In the rows, zero is written as 128.
Rotation paths and how fast each direction turns (deg/step):
Each turn is a multiple of 5 degrees from 10 to 175, or 0.
Each row of a path follows its step; steps can be skipped.

step 1: [128 126 129 116 131 131 121 139 133 127 124 127 141 124 129 132 124 126
 129 132 134 125 130 130 124 131 128 131 133 139 128 118 130 126 129 120
 137 120 123 121 130 134 123 117]
step 7: [128 128 124 140 124 133 127 115 123 125 119 124 120 118 117 119 121 127
 124 132 131 130 122 127 133 127 123 132 128 125 130 129 126 122 126 130
 119 132 136 132 133 136 123 130]
step 8: [126 133 125 125 117 130 127 138 123 124 129 121 137 131 128 122 133 128
 133 136 130 135 133 116 135 131 125 134 125 128 138 127 137 125 132 132
 124 131 128 125 125 135 133 139]
step 20: [123 128 129 118 128 129 136 128 130 131 123 147 132 125 134 134 121 127
 133 128 124 126 126 126 136 131 132 131 122 130 128 123 131 113 123 138
 122 130 137 125 127 129 124 128]
step 22: [131 143 122 139 134 120 130 126 130 128 120 130 126 135 119 127 128 144
 121 125 125 125 130 122 131 123 129 125 131 123 128 118 134 120 126 125
 127 125 131 130 127 130 134 129]
step 23: [122 131 126 133 127 128 126 126 129 126 129 133 127 132 130 129 136 128
 132 128 132 128 120 114 121 130 122 132 135 118 136 131 140 129 138 126
 132 127 130 116 128 128 116 124]
step 24: [127 126 130 140 127 140 124 126 126 129 132 129 124 122 121 118 134 129
 126 118 118 133 130 130 140 139 120 133 131 120 124 125 125 128 124 128
 127 130 125 125 132 137 122 123]
step 26: [131 132 132 127 127 134 131 136 122 124 129 108 131 125 123 130 129 131
 124 138 134 124 127 131 124 134 120 139 133 134 132 122 126 131 122 122
 130 117 127 128 130 125 125 127]
step 40: [123 130 124 131 131 129 134 124 120 132 133 132 138 138 131 124 126 143
 129 125 134 128 125 116 128 125 125 132 131 126 129 130 125 135 128 124
 138 130 141 126 126 130 117 128]
[126 128 130 127 129 126 128 127 127 126 129 128 127 125 129 128 126 127
 126 126 132 131 126 126 126 128 127 128 129 128 129 128 127 126 131 126
 125 130 125 127 129 127 130 127]  160
[133 127 129 127 126 127 126 126 125 128 129 128 127 126 128 125 130 130
 127 126 128 130 130 130 131 124 129 128 130 128 128 128 129 130 127 128
 129 130 127 126 127 130 129 129]  130
[128 128 130 128 130 129 130 128 130 128 130 131 125 126 125 127 128 127
 130 130 125 132 128 128 129 128 130 129 127 128 125 129 129 130 127 128
 127 127 128 127 128 126 128 128]  100
[126 126 129 125 127 125 130 125 128 127 129 129 131 130 129 129 127 129
 131 129 130 128 129 125 129 127 126 127 130 128 128 130 130 129 127 129
 125 125 129 126 127 129 127 130]  145
[130 130 128 129 126 126 130 129 129 131 130 127 128 128 128 128 129 125
 129 128 130 127 126 125 128 129 129 129 131 128 126 131 127 131 129 129
 130 132 128 130 128 127 127 130]  170

step 1: [125 139 132 123 126 121 139 126 131 134 128 136 120 134 124 126 119 124
 131 131 124 133 128 141 125 128 135 125 125 125 139 121 130 130 136 123
 128 133 138 130 125 128 126 141]
step 5: [125 130 128 132 134 131 128 120 127 119 136 127 134 133 137 134 119 124
 137 131 128 136 135 134 121 124 128 122 128 124 135 126 126 134 124 130
 140 121 129 126 123 118 142 134]
step 9: [117 124 122 131 136 132 129 120 134 134 131 127 137 120 126 130 116 132
 121 118 128 134 137 134 126 130 131 133 138 123 123 127 135 128 126 132
 126 123 119 134 128 121 129 122]
step 14: [125 129 127 120 133 128 120 123 123 122 139 131 134 132 129 120 137 116
 130 126 124 124 121 134 125 136 124 132 132 123 133 131 127 133 121 133
 140 126 127 131 130 132 114 129]
step 16: [118 127 133 129 135 142 124 138 130 128 124 132 125 123 145 123 138 133
 130 128 133 130 134 125 131 133 131 121 124 122 133 128 129 130 132 132
 116 128 129 121 134 125 133 125]
step 29: [130 123 124 133 122 132 129 129 127 126 124 114 119 120 122 138 129 134
 127 131 118 121 124 122 124 131 135 126 140 122 126 118 136 136 125 131
 125 132 122 123 129 135 124 123]
step 33: [127 132 131 131 121 123 130 122 122 127 122 133 118 134 120 130 133 124
 131 124 126 135 130 131 140 125 137 122 134 129 133 119 121 134 137 121
 119 129 123 124 127 141 123 130]
step 34: [123 125 136 126 139 135 131 133 128 118 133 134 119 114 129 122 136 135
 134 124 121 127 127 131 125 128 127 128 114 125 130 121 132 134 128 123
 129 129 133 132 125 119 129 134]
step 39: [131 127 124 125 133 125 120 134 124 125 125 131 132 130 128 114 126 124
 135 138 127 123 129 119 138 123 126 127 124 144 135 129 121 121 126 129
 122 140 130 125 125 128 135 123]
[128 125 128 129 126 128 127 128 130 124 125 132 124 129 129 129 127 126
 128 129 127 128 128 128 127 128 128 127 126 127 128 125 131 128 127 129
 127 129 129 127 129 128 127 125]  80
[126 130 129 129 127 127 130 125 125 128 127 128 129 131 129 127 125 128
 129 130 130 129 127 130 127 128 128 127 130 126 129 130 128 131 127 127
 128 127 127 131 128 126 124 127]  80
[127 128 127 128 128 130 127 132 127 129 129 129 127 131 130 123 131 126
 126 130 126 129 126 128 127 127 126 124 130 127 125 128 128 127 129 128
 127 126 129 128 128 128 126 128]  175
[128 130 128 130 126 128 129 128 129 130 125 126 130 128 130 127 130 127
 128 129 130 126 126 131 131 128 126 127 127 126 128 130 130 127 129 128
 128 130 128 126 129 128 132 126]  90
[129 128 126 124 123 125 127 128 127 126 126 127 129 127 130 128 131 128
 127 129 127 127 128 129 127 129 129 128 131 131 129 129 127 126 126 127
 129 130 126 129 126 128 127 127]  100
[129 124 127 129 127 128 128 125 130 127 132 128 129 129 129 127 128 126
 127 128 130 131 129 130 128 127 128 129 130 127 129 130 131 127 128 126
 127 130 130 126 127 129 127 131]  80
[127 126 130 130 126 127 131 126 129 127 129 129 129 128 130 127 133 125
 129 127 127 128 127 126 130 127 130 129 128 129 128 128 124 131 128 130
 129 126 127 127 128 125 128 128]  40
[128 125 129 127 127 126 128 127 127 129 128 127 126 129 126 131 129 131
 127 127 130 128 125 129 128 127 126 127 131 128 126 126 125 127 128 126
 125 128 129 129 131 127 129 128]  160
